Q: [-0.10, -0.03, 0.05, -0.13, 0.13, -0.10]
A: -0.10
Q: [0.140, 0.119, -0.135, 0.017, 0.157, 0.012]
A: 0.140
Q: [88.20, 103.34, -144.53, 101.29, 156.74, 77.09, 163.58]
A: 88.20
Q: [-5.39, 18.16, 13.38, 4.33, 5.19, -13.65, 2.68]
A: -5.39
Q: [1.158, 0.401, -0.048, -1.513, 0.214, 0.709, -0.581]
A: 1.158
Q: [3.13, 8.95, -16.07, 6.08, 0.37, 11.53]
A: 3.13
---
[[-2.10  6.35  0.31 -0.32]
 [ 0.00  6.35  1.44 -0.55]
 [-5.93  6.35  0.36 -2.16]] => 0.00

[[ 5.26  5.77  2.84 -1.27 -3.44  5.07 -6.53]
 [-4.12 -0.67 -4.68  6.41  5.39 -3.66  3.10]
 [-6.38 -4.65 -3.72  5.06  5.08 -5.88  6.67]] => -4.12

[[-4.65  5.86  8.49 -5.90]
 [-1.73 -3.72 -0.08  3.31]
 [ 1.02  5.13  1.78 -5.16]] => -1.73

[[ 0.22  3.13 -3.41 -0.34 -1.02  0.34 -7.32]
 [-2.27 -2.99  4.35  2.04  2.36  4.27 -4.13]
 [-0.85 -2.53 -3.48  1.63 -3.00 -0.93  5.90]] => -2.27

[[ 1.50  2.44 -0.07  3.79 -7.21]
 [-1.48 -2.44  0.01 -3.79  7.17]
 [-1.47 -2.46 -0.02 -3.80  7.21]] => -1.48

[[-7.44  2.14  2.38  0.91  6.46  6.63]
 [-0.17 -0.54 -0.18  1.80  0.73  2.79]
 [-8.39  3.64  3.23 -2.37  6.25  2.53]] => -0.17

[[-0.40  0.60  0.18 -0.06 -0.07 -0.11 -0.24]
 [ 0.19  0.14  0.52 -6.66 -0.31 -0.11 -0.34]
 [-0.37  0.06 -0.17 -0.24 -0.03 -0.40  0.06]] => 0.19
---
38,13,1,-46,10,19,24 ans = 38, 24

31,10,4,31,-2
-38,11,36,33,39
ans = 31, 39

-47,41,-40,27 ans = -47, 27

76,65,7,60
18,18,21,34
72,9,85,56
ans = 76, 56

27,166,177,230,180
92,179,135,234,76
172,121,159,129,189
ans = 27, 189

-29,39,26,-14,-36,36 ans = -29, 36

-16,7,6,3,12,-15
5,-38,19,-4,30,-1
ans = -16, -1

1,3,6,6,7,3 ans = 1, 3
---
[-179.359 -166.218  181.592   54.800  157.337  -45.380] yields -45.380

[[ 0.276  0.649  0.859  1.809  0.776  2.052]
 [ 1.307 -1.234  0.101 -0.425  1.453  0.482]] yields 0.101

[[-127.58  -11.81   39.59 -185.89  115.68   27.85 -139.87]
 [  41.29  132.79   18.26  165.81  -60.86   84.63  125.78]
 [ 171.72  -74.40  -74.26  146.59   53.64  211.30  -70.59]] yields -127.58

[[ 1.252  0.055 -1.307 -1.973 -1.559 -0.242]
 [-0.904 -1.167 -0.779 -0.027  0.620  0.729]
 [-0.561  1.236 -0.173 -1.633  0.140  1.152]] yields -1.559

[ -6.9   0.7 -19.4  -9.3  13.5  12.6   1.2] yields -6.9

[ 14.29 -11.04 -16.50   3.25] yields 3.25
---
4	3	4	0	8	7	2 -> 4
2	35	83	27	97	46 -> 83
966	497	899	917	23	523	455 -> 899
6700	6229	7847	3544	1140 -> 7847
280	179	979	806 -> 979
14	8	90	73	69 -> 90
17	48	80	28 -> 80
-49	15	-27	25	-27	-17 -> -27
-10	36	-44	2	46 -> -44
91	39	53	90	87	22 -> 53
---
 901   551   875   955   779  -680   139 | 901
4575  7227  9341  1950  4650  5788  4122 | 4575
4  7  0  4 | 4
730  490  146  949  570 | 730
1  5  7  2  3  3 | 1
162  948  838  932  545 | 162
91  27  23  70  46 | 91
  5   -9  -42   16   26 | 5
705   84  859  800  583 | 705
6  5  2  7  0  7 | 6
---
[[-4.72, 4.72, 5.24, -5.32, 4.30], [-5.14, 5.79, 4.87, 4.26, 4.45], [-5.61, 3.91, 3.10, 4.49, 6.27]] -> -5.14
[[0.13, -0.86, -1.31, -0.69, -0.75, -1.29], [0.21, -4.68, -7.19, -3.81, -2.66, -6.94], [-0.05, 5.72, 8.81, 4.25, 3.12, 8.04]] -> 0.21
[[5.75, -6.30, -2.47, -7.44], [-6.26, 6.98, 6.75, -6.66], [-5.99, 7.11, 5.36, 7.09]] -> -6.26
[[0.45, 1.09, -3.27, 3.20, 0.92, -3.05, -7.47], [-4.81, 3.06, 3.63, -1.66, 0.92, 5.98, 3.55], [0.45, -0.42, 0.80, -1.66, -0.07, -0.03, 0.93]] -> -4.81
[[-1.07, 6.06, -4.22, -5.88, 2.15, -5.84], [-5.10, 6.20, -1.84, -5.99, 4.95, 0.99], [5.22, -0.56, -7.94, 0.36, -3.56, -8.56]] -> -5.10
[[-4.31, 5.69, 8.38, -4.31], [-4.13, 8.81, 6.82, -4.13], [2.32, -3.47, -6.18, 2.32]] -> -4.13
[[4.26, -2.49, 0.98, 6.90, 4.31, 2.73, -5.94], [1.83, -2.97, 4.47, -0.58, 3.07, 3.58, -3.55], [0.88, -3.36, 6.51, -4.92, 2.22, 3.97, -2.19]] -> 1.83
[[-4.09, 6.27, -3.49, -1.49, -6.41], [-2.24, -2.32, 2.08, -1.06, 1.23], [-2.34, 8.13, -0.17, 1.38, -3.32]] -> -2.24
[[5.32, -6.02, 3.53, -0.92, 1.16, 2.76, 1.28], [2.71, -4.29, 0.28, -0.88, -1.17, 1.41, 1.09], [8.31, -2.69, 4.16, 1.67, -0.57, 8.39, -1.48]] -> 2.71
[[7.70, 6.39, 4.90, 8.18], [6.18, -7.93, 8.44, -8.44], [-7.08, 7.50, -5.38, -7.27]] -> 6.18
